In the rows, zero is written as 128.
One turn sends every row of this set to another row. A few are shown first. Where does it send the rows asked after them?
j254: [152 101 133 149 131 152 136 130 165 130 122 103 104 108 124 109 131 132
 142 123 121 120  90 126 123 134 117 142 137 143 123]
j304: [126 138 152 129 140 125 142 143 127 131 116 117 128  99 120 136 120 128
 139 137 163 151 122  97 145 113 138 123 113 147 133]
j852: [109 139 154 100 138 148 114 148 151 130 136 111 134 163  99 131 133 100
 119 128 168 131 111  96 147 164 119 138 122 180 146]
j48: [119 144 140 114 127 159 129 152 150 130 131 112 127 168  97 126 140 111
 103 136 142 142  89 123 155 156 129 143 112 191 152]
j964: [106 131 137 113 131 148 112 139 160 126 128 116 123 157  97 142 151 111
 121 115 174 141 108 112 151 174 136 136 125 191 138]
j8: [135 115 135 125 138 169 135 133 186 128 131  96 106 137 102 103 145 114
 135 128 111 122  94 111 116 169 118 141 136 154 122]
j840: [130 122 143 133 126 136 125 122 169 137 148 132 132 151 104 118 168 109
 134 110 180 149 106  93 144 165 138 131 120 186 144]
j118: [131 104 140 136 136 152 144 145 163 110 116  97 108 103 108  93 118 118
 131 138 120 141  90 110 126 146 134 156 116 148 108]
j968: [156 103 148 133 131 154 140 135 164 107 132 103 117 137  94  96 143 115
 139 135 125 128  79 117 117 147 127 156 116 177 136]
j733: [111 139 143 142 118 135 130 141 152 157 118 116 134 101 110 117 136 136
 136 119 161 158 127 122 156 123 151 140 155 159 117]
j861: [154 101 153 133 129 145 149 138 161 113 122 103 115 144 100  98 142 129
 148 133 120 109  98 114 123 147 115 154 122 168 131]
j844: [115 139 133 104 133 169 111 134 136 131 137 111 121 148 107 136 128 109
 116 135 146 116 106 112 129 174 122 141 125 180 156]
j657: [125 106 142 142 131 162 139 149 166 113 116  99 101 108 111  93 121 121
 135 140 123 129  92 118 134 142 124 151 116 140 111]
j654: [150 110 146 136 130 164 140 135 166 107 130 105 108 143  96 103 148 119
 146 139 122 120  82 121 116 144 119 146 115 166 140]
j126: [116 145 139 116 132 119 141 145 131 115 129 109 110 106 120 127 129 145
 144 143 151 154 111  92 155 131 158 127 107 144 131]
j730: [130 133 139 148 133 116 135 130 128 125 143 134 118 120 129 124 128 136
 131 134 155 148  91  87 148 123 137 112 127 133 142]
j936: [111 156 133 123 136 138 133 158 156 162 132 107 142 102 110 128 135 142
 145 109 149 144  94 120 158 129 142 163 127 144 119]
j154: [119 144 147 125 109 124 126 140 163 164 133 104 138 117 132 105 128 157
 136 120 145 148 108 117 158 130 147 142 157 151 134]
j162: [103 142 135  92 129 139 107 147 152 126 147 101 116 159 112 127 135 124
 122 125 155 129 102 102 161 176 135 142 135 171 140]
j792: [112 148 128 106 145 144 123 153 159 135 142 113 133 147 102 143 148 123
 137 108 162 133  77 104 150 163 130 160 100 168 138]
j896: [102 148 148 116 130 143 121 147 147 111 130 119 126 170 103 135 130 130
 115 144 149 142  79 105 145 155 135 121 119 166 154]
j83: [105 132 135 121 111 138 116 150 155 120 136 121 130 159 123 129 137 110
 122 141 164 138 120  96 126 175 124 119 116 183 148]
j388: [148 135 129 128 140 142 144 121 166 155 158 123 125 149 112 114 164 103
 114 117 139 150 101  86 141 166 132 119 120 172 148]
j868: [ 97 140 161 133 125 142 121 155 163 151 129 103 132 111 118 115 119 138
 109 131 145 145  96 130 174 144 146 119 142 144 127]
j909: [137 135 118 143 133 128 145 138 121 134 116 125 112 116 133 137 118 134
 117 132 142 155  99 107 147 115 133 131 117 150 137]
j114: [124 134 132 134 138 146 144 128 127 133 122 120 115  84 130 128 118 127
 131 144 145 144 117  93 127 140 144 124 102 141 137]
j213: [104 139 144 138 103 133 126 158 157 149 115 108 137 106 135 127 121 137
 126 140 150 148 135 127 137 141 139 116 140 164 131]
j559: [137 105 145 121 141 151 148 138 180 125 116  92 110 134 104 104 138 125
 137 127 110 114 107 107 123 173 119 143 128 158 115]
j144: [134 140 158 131 135 137 130 126 171 154 171 118 134 138 103 109 165 117
 125 122 145 139  98  98 153 161 142 103 142 158 149]
j391: [123 152 125 129 140 127 144 148 142 143 132 121 134 104 115 133 138 142
 155 115 155 151  89  96 144 122 142 157 107 138 125]
j963: [158 101 134 142 132 144 135 130 159 129 122  97 113 105 118 109 125 130
 136 121 117 126  89 129 121 133 125 151 145 156 122]
j665: [120 135 139 147 109 122 136 149 133 131 136 126 129 104 130 115 131 124
 141 148 159 150 140  97 133 129 138 115 126 155 133]
j207: [118 136 151 140 109 158 125 140 147 167 124 113 143  99 128  99 112 135
 122 133 145 135 111 131 142 130 135 153 144 156 140]
j862: [144 126 156 122 123 123 132 125 173 136 159 116 131 143 122 112 164 134
 139 120 166 143  89  95 152 160 147 123 103 177 159]
j60: [132  98 152 136 131 145 152 148 166 113 108  99 111 121 111  91 124 131
 139 136 121 120 101 109 132 151 121 156 113 150 111]
j623: [133 141 135 120 142 138 128 140 170 154 162 118 142 136 104 124 166 120
 145  99 164 134  81  99 150 159 132 155 108 165 140]
j891: [139 126 157 132 124 160 137 118 173 151 153 123 141 129 115  98 156 110
 126 131 155 137  98  95 126 171 138 129  98 177 162]
j992: [143 128 163 119 138 135 131 124 175 151 145 118 144 147 113 126 157 110
 130 114 170 140 105  92 137 160 127 117 112 181 158]
j494: [117 137 144 143 124 146 143 153 158 167 130 108 131 100 121  95 125 122
 106 128 137 159 111 121 172 133 143 139 132 149 118]
j431: [131 126 152 132 111 137 121 142 167 142 158 116 137 137 118 119 161 108
 129 130 165 131 128 113 139 170 132 108 123 191 152]
j591: [110 138 131 141 127 126 141 136 138 128 105 127 121 106 115 134 131 138
 141 130 165 168 119  99 141 122 152 132 123 153 121]
j629: [112 141 158 130 124 133 130 146 160 169 115 109 148 106 127 113 113 133
 126 122 157 152 122 109 150 123 132 137 148 146 126]
j506: [154  96 142 137 135 140 146 135 161 129 117  96 109 117 117 109 131 136
 143 120 116 107 107 119 129 147 115 146 138 153 118]
j281: [140 109 131 117 144 158 133 131 178 124 129  91 110 131 102 109 136 111
 127 122 112 127  90 110 114 174 125 147 138 164 119]

j281 goes to j118
j730 goes to j144
j629 goes to j852
And these:
j844 goes to j114
j733 goes to j964
j792 goes to j391
j60 goes to j861
j909 goes to j388
j83 goes to j665
j126 goes to j862
j254 goes to j8

